(in the rows, 128 means zero)
These are runs of 8 systems, one row a step. Runs of the same system follow the same rule from any start.
trace 1, Tere, 9 rows:
[[169 112 122 156 104 154 117 131 155 148  87  90 152  82 112 149 169  95
  120 185]
 [174 137  83  87 120 164 131 146 215 137 105 141 111 104 103 142 145 116
  129 126]
 [145 132  84 100 170 157 118 142 149 102 133 214 100 158  91 145 100 124
  128 102]
 [128  84 130 160 164 125 126 140  87  87 156 185 130 173 136 164 100 114
   82 114]
 [106  98 154 168 137  96 159 145 122 101 176  83 129 149 150 158 154 112
   71 111]
 [102 145 156 124 135  83 171 134 144 114 153  48 104 117  73 109 160 136
  123 121]
 [151 155 177  97 122 103 156 102 121 139  93 102 109 124  55  97  80 147
  145 141]
 [169 162 164 120 104 108 115  86 127 170  73 148 135 152 147 135  57 106
  126 120]
 [138 165 107 173 125 113  70 123 147 168 117 130 118 142 188 128 108  66
  137 104]]
trace 2, Lol:
[[ 89 126 142 108 158 130 121 104  49 112 161 140 132 133 107 104 181 169
  143 163]
 [ 96 102 150 120  89 120 176 114 115  97 123 146 182  81 114 152 141 182
  122 152]
 [ 94 132 131 107  95 147 139 141 167 111  67  72 151 146 160 169 142 154
  102 133]
 [120 136 107 102 120 108  73 137 138  92  93  77  94 134 182  77 136 161
  148 129]
 [107 125 131 117 106 129 118 126  89 160 158 133 133 109 183  65  87 162
  176 109]
 [ 96 173 143 128 103 151 126  87 104 200 128 150 178 112 151 138 156 123
  153 144]
 [125 123  95 161 103 151  99 135 155 127  96 117 164  61 122 144 183 111
  147 178]
 [130  76  81 108 133 205 121 188 146 118 140 106 122 120 144 121 148 152
  135 144]
 [ 98 130  93  70 156 156 108 126 108 102 156 185 111 163 159 121 161 171
  134 111]]
trace 3, nezok:
[[150 121 106 112 165 127  75 134 134  91 117 121  90 193 170 145 162 110
   82 130]
 [125 100 142 131 167  87 134 143  91  98 202  96  87 148 128  84 148 135
  115 113]
 [ 66 160 177 157 134 101 161 116  90 149 148  69 143 132  87 122 140 129
  138 132]
 [123 155 153 139  96  90 123 102 150 103  49  88 146 100  88 144 129 134
  128 165]
 [197 114 128 112  92 117 128 143 190 134  84  84 105 110 146 106  78 123
  124 121]
 [176 162 131  86 132 129 113 102 135 201 147 145  96 148 161  86 110 110
  149 102]
 [145 141 131 159 150 106  98  90  72 145 156 208 137 112 110 112 114 101
  150 138]
 [133  95 127 209 127 144 131 142 118 137 142 139 171 103 115 180 130  73
  105 152]
 [144 128 100 122 137 150 140 146 193 121 137 113 126 120 109 176 208 100
   92 136]]
trace 4, Poz (9 x 20):
[[167 129  70 104 103 132  93 144 199 128 110 153 110  86 161 101 117 127
  158 106]
 [144 106  81 126 162 173 112 176 129 128 162 156  92 131  99  91  90 122
  162 110]
 [ 84 115 113 121 162 195 123 139  65 143 164 178 145 166 129 141 134 140
  135 134]
 [ 66 112 114 123 125 138 144 135 128  88 149 148 161 134 161 177 189 159
   96 125]
 [114 115 131  94 125 115 158 155 175  82 125  53 105 143 126 139 167 157
   89 120]
 [153 138 174  70 144 100 152 109 110 112 113  91  89 156  81  92 119 164
  121 139]
 [118 137 187 135 112  79 156  88  73 129 124 145 148 121 108 115  66 152
  136 128]
 [ 85 150 143 174  77 100 120 114 126 156 105  94 168  88 174 115 102 127
  155 122]
 [154 125  96 143 100 124  84 132 158 138 107  87 126  62 153  83 159 115
  165 161]]
trace 5, suvad:
[[153 149 100 163 153 161  90 132 132 191 148 145 121 146 147 136 135  52
  136 125]
 [161 111 102 174 143 135 126 132 152 129 153 189 145 105 104 178 150  69
  103 135]
 [165  92 142 144 117 138 183 154 177 129 134 115 138 131 108 187 118  96
   71 120]
 [158 133 138  83 147 139 146 134 173 109 101  91 102 179  97 164 163 125
   74 135]
 [140 141 144 114 167  80 118 123 127  71 104 124  77 181  80 128 102 128
  101 114]
 [107 164 183 164 144  83 120 101  84 131 102  89 119 180 112 132  88 107
  115 126]
 [116 172 155 166 118  69  97  80 110 132  94  96 144 104 119 126 166 105
  135 166]
 [150 139 122 169 103  90 115 130 160 134 109  84 126  53  99  92 116 101
  163 143]
 [163 152 108 131 119 177 108 143 163 187  85 105 120 108 105 109  99  94
  171 144]]
trace 6, suvad:
[[185 157 123  70 115 154 149 105 177 175 105 175 124 118  96 137 116 121
  132 124]
 [111 159  91 121 135 116 117 144 195 116 116 156 105 163 153 161  98 106
  112  62]
 [124 101 115 173 158 137  83 154 107  96 115 110 117 187 170 159 127  94
   81 134]
 [189  97 168 141 152  96 129  99  79 124 162 133 121 134 109 127 158 102
   88 168]
 [122 159 166 127 129  90 194 115 149 150 165 102 128 105  55 135 142 118
  122 113]
 [ 77 166 121 130 118 139 131 143 170 105  59  83 140 125  75 158 130 143
  138 139]
 [167 123 125 119 110 113  76 120 134  89  42 119 113 132 148 111  78 140
  132 151]
 [174 156 143 124 133  90  94 102 114 178 140 122  91 153 173  80  98  92
  138 108]
 [ 96 172 102 180 159 119 102 124 123 167 177 144 128 120 113 131 169  69
  148 116]]
trace 7, zafem (9 x 20):
[[182 121 109  92 134 118  84 110 132 123 138 114  96 102 143  80 198 130
  138 167]
 [159 104 151 142 135 128 190 144 131 164 196 114 119  99  75 109 103 111
  131 112]
 [ 93 163 122 144 141 185 132 131 126 155  90 160 159 151  76 182 104 107
  135 135]
 [162 100 104 126 119 104  86 121 147  56  71 168 129 118 145 150 125 140
  104 149]
 [168 103 146 120 130 104 145 147 154 128 158  66  93 163 180 122 128 111
   78  97]
 [ 88 179 126 116 178 136 128 113 102 162 183 138 109 163  98 124 180 110
  139 111]
 [106 120 143 181 133  89 114 114  75  86 114 153 146  92  73 120 103 131
  148 158]
 [147 130 165 128  82 125 139 120 156 136  52  56 146 127 140 148 108 130
  109 153]
 [132 162  85  69 124 126 129 131 210 128 136 131 100 115 130 125 182 140
  137 100]]
trace 8, Tere (9 x 20):
[[102 124  91 145 142 152  47 128  94 109 101 130 130 150 188 123 164 126
  136 157]
 [155  71 101 125 118 140 119 144 123 117 176 126 134  73 169  98 184 144
  132 154]
 [ 92 122 120  83 117 183 187 141 143 152 169 145 157 102 106 142 166 171
  138 124]
 [ 69 138 121 111 121 126 136 121 127  68  81 168 153 122  93 157 121 181
  135 133]
 [130  80 127 116 104 119 118 150 124  69  90 114 123 150 185 118  69 177
  111 116]
 [116 136 139  80 130 112 126 117 116 140 165 102 104 173 207  98 151 156
  116  98]
 [ 78 156 135 135 128  83 124 100  83 142 180 140 136  94 129  79 148 150
  173 119]
 [ 93 116 154 154  94 161 139 127  77 156 104 101 178  95 120 113  98 153
  164 166]
 [131 145 131 101  82 148 104 107 153 137  51  94 155 118 172 144 160 145
  125 166]]
trace 9, nezok (9 x 20):
[[144  96  90 113 129 132 128 159 164  51  97 164 116 102  81 136 100 155
  130 131]
 [125 113 131 108 133 188 146 166 134 157 133 100 114 195 165 140  78 130
  110  95]
 [ 97 162 129  89 146  94  92  83  94 109 140 165 121 164 169 123 178 155
  118 122]
 [ 91  85 124 188 127  89 122 153  91  80 152 114 134  88 125  97  93 140
  150 129]
 [ 95 138 147 139  97 173 148 138 133 177 109  50 167 119 148 145 164 127
  128 157]
 [156 141 116  58 104 108 130 102 169  96  99 153 125  85 105 114 160 174
  138 147]
 [142 108 120 122 120 151 147 163 138 142 131 150 116 127 124 102  22 137
  154  83]
 [114 162 129 118 131 163  91  94  94 181 115 165 150 177 186 150 137 112
  125 131]
 [140  86 100 155 132  91  90 121 109  67 153 183 137  83 149 121 159 131
  123 147]]
trace 10, zafem (9 x 20):
[[142 139 138  74 182 161 129 124 100 141 148 143  90 211 111 130 144 130
  104 125]
 [121 139 158 149 147  58 139  87  84 102 155 190 135 134 100 142 118 123
  109 115]
 [ 78 141 157 189 107  97 125 127 124 121  93  61 161 135 149 165 122 107
  105 134]
 [109 158 108  86 126 125 100 127 157 103  97  70 107 119 125 107 204 158
  141 155]
 [150 123 132  99 132  95 155 143 145 116 159 112  85  96  82  63  88 154
  163 102]
 [122 177 137 141 121 151 129 122 127 196 103 142 132 147 113 128  49  99
  162 102]
 [153 148  87 150 113 124  62 103 152 130  85 187 147  93 156 143 147  98
  142 150]
 [188  62 111 157 117 133 123 165 154 119 154  86 118 100 162 119 142 100
  102 143]
 [142 127 131  92 169 194 157 146 120 171 169 118 112 171  88 141 161 111
  113 136]]
trace 11, Sesup:
[[169 100 100 117  92 165 132 137 175 133 102 186 159 111 158 174 103 121
  108 124]
 [120 135  90  79 137 175 122 163 176 137 138 119  96 176 174 133 126 137
  119  83]
 [ 95 115  98 106 182 146 106 149  80  90 174 147  92 157 114  91 149 156
  146 127]
 [109  91 163 176 150 117 149 124  48 121 175 165 153 144 121 144  96 122
  107 129]
 [ 77 129 163 158  96 100 155 115 123 120 118  94 173 139 172 179 145 133
   87 124]
 [108 110 128 110  87 114 142 150 164  83  88  54 129  90 135 102 129 181
  138 141]
 [163 130 160  80 121 151 145 122 104 162 108  93 111 127  92  74  82 159
  162 148]
 [125 185 140 105 123 126 106  69  92 185 120 186 144 125 132 114 126 124
  166 137]
 [111 145  81 184 106 128  95 133 155 151 131 165 158  79 166 133 113  94
  165 111]]
trace 12, fosu:
[[ 86 163  99 127 169 189 102 150 107 153 122 146 117 163  84 117 106 119
  171 124]
 [143 100 151 138 112 137 104  88  69 121 100 173 171 130 161 153 133 133
  104 179]
 [130  95 122 155 101 109 167 157 180 133 176 106 142 105 174 154 130 109
   93  87]
 [ 77 169 104  88 160 155 132 145 156 117 134  97 103 153  82 126 184 146
  143 121]
 [153  95 153 118 147 117 114 115  71  71  93 162 119 146  89 119  89 156
  117 166]
 [147 113 157 151 102 116 144 134 125 169 136  96 132 158 202 129  64 111
  105  95]
 [ 75 193 115 112 113  92 114 104 160 136 127  96 130 107 146 117 197 141
  153 116]
 [140  95 102 148 145 118 108 150 113  73 130 146 115  76  64  93 119 138
  162 158]
 [176  97 140 109 122 197 137 142 103 193 130 117 129 150 152 113  81 118
  131 141]]
trace 13, Lol (9 x 20):
[[ 94 115  74  84 137 211 129 170 142 123 136 149 127 134 125 124 133 171
  158 122]
 [102 129 100  99 140 151  81 112  95  94 102 206 138 158 160 141 129 160
  134 134]
 [ 88  96 126 184 114 108 103 127  86  91 129 151 171 123 193 154 126 133
  109 137]
 [ 68 119 147 158 134 132 133 140  87 126 151  51 148 142 153 132 182 136
  114 151]
 [ 96 131 141  89 123 117 144 119 111 105 132  80 124  98  95  90 185 186
  151 162]
 [110 116 136  75  77 146 165 127 143 122  97 132 154  97 133 116  99 202
  150 129]
 [118 160 114  96  87 148  98 114 160 146  65 130 147 145 203 145 118 146
  130 119]
 [116 137  87 163 113 115  54 134 133 131 113 108 124 106 205  92 139 115
  161 129]
 [101 113 112 149 134 169 116 143  77 176 178 115 142 108 153  84 140 125
  175 142]]
trace 14, Sesup (9 x 20):
[[146 148  78 163 139 131  96 135 184 121 106 185 127 109 101 167 127  73
  130 121]
 [178 104  93 143 156 153  95 164 169 111 119 130  95 167 144 159 129  78
   87 118]
 [155 111 119  95 175 109 126 134 137  88 175 139  79 173 126 130 171 124
   85 112]
 [105 128 140 139 166  78 159 131 115  78 172 154 105 154  72 141 116 129
  101  95]
 [ 97 142 169 172 142  82 130 120 104  84  89  99 130 167 100 165  96 114
   90 126]
 [149 128 161 140 106  53 104 105 130  83  80  72 113 130 156 113 121 131
  101 144]
 [168 152 159 113 112  65 141 109 155 144 125  70  93 100 106  76 113 125
  142 120]
 [142 193 139 127 138 108 119  95 140 166 106 119 114 106  54 109 138  96
  163 145]
 [176 153 104 155 126 119  82 103 150 140  83 179 137  97 103 143 120  75
  137 152]]
trace 15, fosu, 9 rows:
[[144 113 156 123  99  96 206 133 166 136 171  91 137  80  98 135 143 134
  109 118]
 [118 167 125 106 141 150 138 150 172 127  77  78 103 141  52 130 110 130
  143 131]
 [178 131 134 119 135 113  62 102 110 102  54 153 109 160 140 121  90 121
  120 153]
 [154 130 121 157 122  86 105 116 130 157 174 162 121 130 202 116 102  88
  121  82]
 [ 66 170 112 144 143 131 131 120 121 167 182 130 142 103 109 119 191 115
  165 121]
 [134  90 134 147 136 160 141 138  94 107 121 131 154  86  54 137 153 135
  133 194]
 [193  90 150 111 111 166 162 147 158 152 107  97 128 148 139 156  95 113
   82 139]
 [125 187 124  80 127  93 128 102 189 128 105 138 106 165 141 158 144 122
  102  85]
 [ 92 150 106 169 173  78  85 128 104  75 132 166 104 146  96 120 107 109
  143 108]]
trace 16, Poz:
[[ 92 147 131 151 180 104 102 131  85  81 125 115  97 154  54 111 129 125
  140 142]
 [135  84 181 157 120 130 136 110  53 135 132 111 158 156 166 146 120 123
   89 163]
 [134 163 145 102  87  91 154  87 170 164 140 125 149 102 171 145 172 127
  109 112]
 [140 153 111 148 127  91 124 146 193 106 102  90 100  86  62 116 119 104
  145 122]
 [175 117 142 138 145 167  94 134  81 152  87 118 112 162 111 106  66 106
  140 159]
 [141 132 127 121 114 125 109  87 100 158 147 219 158 125 182 139 121 123
  131 117]
 [ 86 135  77 174 120 115 135 165 192 120 166 128 136  97 143 151 140 102
  134  80]
 [129 128 100 121 167 178  95 163 132 125 117  68  92 161 104 115 170 109
  130 157]
 [177  94 151  89 154 140 137  99  83 107 140 188 125 156 106 144 144 142
   90 161]]

Which system made each run below?
trace 17 (2 x 20):
[[105 117  94 127 121 138 142 134 172 102 144 159 160 106 136 188 204 126
   98 132]
 [ 92 100  91 119 134 139 151 181 166  61 139 124 117 107  85 133 118 166
  133 109]]
 : Tere
trace 18:
[[101 146 150 117  94  94 178 137 179 110  99  92 131 120 109 142  70 153
  124  88]
 [114 162 137 118 126 109  81 119 108 125  71  80 102 142 133  72  93 148
  168 139]]
 : Poz
trace 19, 2 rows:
[[166 140 108 102 131 112 114 128 168 108 106  99  93  78  68  87 167 134
  156 160]
 [162  89 108  92 111 178 158 161 151 140 133 163 123 119 128 113  55 155
  144 103]]
 : Lol
trace 20 (2 x 20):
[[139 137 114  77 135 150 115 131 149 137 132  67 102 121 128  95 213 146
  138 161]
 [155 130 118  77 118 126 145 103 131 131 142 197 130  72  83  99 127 162
  162 135]]
 : Tere
trace 21, 2 rows:
[[133 129 158 110  99 103 131  72  78 144 134 176 168  92 147 116 144 157
  141 160]
 [108 119 114 163  76 112 163 154 186 127 129 105 162  58 135 143 111 128
  139 106]]
 : Poz
trace 22, 2 rows:
[[115 103  98 116 103 155  89 148 141 105  95  86 138 128 209 124 167 154
  123 153]
 [183  91 113  62 129 121 147 139 158 104 166 130  89 100 128  87 156 163
  123 124]]
 : Poz
trace 23:
[[ 95 201 119 145 116  83 131 100 179 149 124 143 139  92 101 145 147 102
  150 102]
 [129 120  84 186 160 151  77 153 117 105 109 138 122 110  78 128 133  88
  152 164]]
 : fosu
trace 24 (2 x 20):
[[148 120 100 148 130 109 102 161 161 130 148 127  92 146 188 110  72  98
  125  69]
 [136 151 117 144 162 156  77 115  81 182 157 134 115 160 160 107 155  82
  144 140]]
 : zafem
trace 25:
[[163 119  98 115 128 188 124 169 160 144  93 115 108 111  77 106  83 122
  164 139]
 [172 146 121  83 117 160  97  92 133 158  79 192 136 155 160 146 108 125
  123 138]]
 : fosu
trace 26:
[[129 165  82  89 150 169  74 113 131 147 108 193 114 156 150 124 137 127
  156 121]
 [123 102 117 159 133 120 123 110  86 117 164 227 163 117 144 152 115 125
  122 121]]
 : fosu
trace 27:
[[122 139 170 174 127  72  99 109  95 115 105  49 123 144 146 121 141 105
  106 157]
 [150 110 160 119 112  99 168 131 122 146 168  53 112  86 113  74 141 147
  140 139]]
 : Lol
trace 28 (2 x 20):
[[102 140 117 173 146 120 140 120 112 159 193 162 151  83  91 133 175  95
  147 127]
 [115 104 118 179 115 163 147 149 151 119 105 132 177 108 102 201 136 101
  101 152]]
 : Sesup
trace 29:
[[164 141 119 201 142 115  84 133 126 161 121 113 118 130 135 125 105  48
  130 135]
 [180 138 125 173 138 134 116 115 144 170 132 140 137 104  95 155 153  51
  115 157]]
 : suvad
trace 30, 2 rows:
[[115 104 113  90 103 186 173 150 150 162 167 111 154  88 136 121 170 165
  143 138]
 [114 106  87  61 131 180 143 154 151  96 134 169 121 125 115 122 130 187
  144 118]]
 : suvad
trace 31, 2 rows:
[[153 169 157  69 132 115 142  87 135 146 103 167 112 187 128 148  98 134
  102 100]
 [135 133 119 172 143  65  80 118 111  95 128 169 109 145 165 118  74 100
  124  93]]
 : nezok
trace 32, 2 rows:
[[150  59 117 105 136 166 151 145 100 104 171 201 138 122 127 133 111 156
  113 129]
 [106 110 157  80 119 149 194 127 121 146 175 139 143 160 152 156 124 165
   92  95]]
 : suvad
trace 33, 2 rows:
[[137  90 105 134 130 113  74 117  87  73 115 195 134 117 169 114 113 149
  131 147]
 [115  74 121 132 109 161 152 160 120 148 179 116 150 128 208 133 130 142
  111 108]]
 : Tere
trace 34 (2 x 20):
[[172 147 132 113 133 115  84 117 141 151 103 112  93 189 197 121 104  96
  106 107]
 [139 152 107 154 155  98  93 116 118 164 192 150 100 118 151  92 158  83
  149 105]]
 : Tere
trace 35 (2 x 20):
[[134  79 111 155 146 120 129 164 116  97 184  86 109  84 106  85 166 131
  140 150]
 [166 117 157  67 130 175 169 129 112 174 136  94 112 136  92  95 123 151
  138 151]]
 : fosu
trace 36:
[[107 134  87  78 107 172 108 141 155 106  75 149 134 107 132 109 109 180
  172 135]
 [150 112 113 116 135 180 102 146  90 167 136 154 114 155 166  86  60 133
  162 115]]
 : Sesup
trace 37 (2 x 20):
[[101 159  79  75 116 138 130 136 185 127 133 175 118 117 147 121 119 161
  156  74]
 [ 83 111  92 143 161 138 105 180 109  69 136 111  96 136  98  95 105 147
  156 118]]
 : Poz
trace 38:
[[ 81 170 149  83 166 128 122 102  80 116 126 122 109 185 101 121 164 165
  131 138]
 [135  90 176 167 113  69 138 115  74  86 118 117 138 115 121 116  76 139
  111 142]]
 : fosu
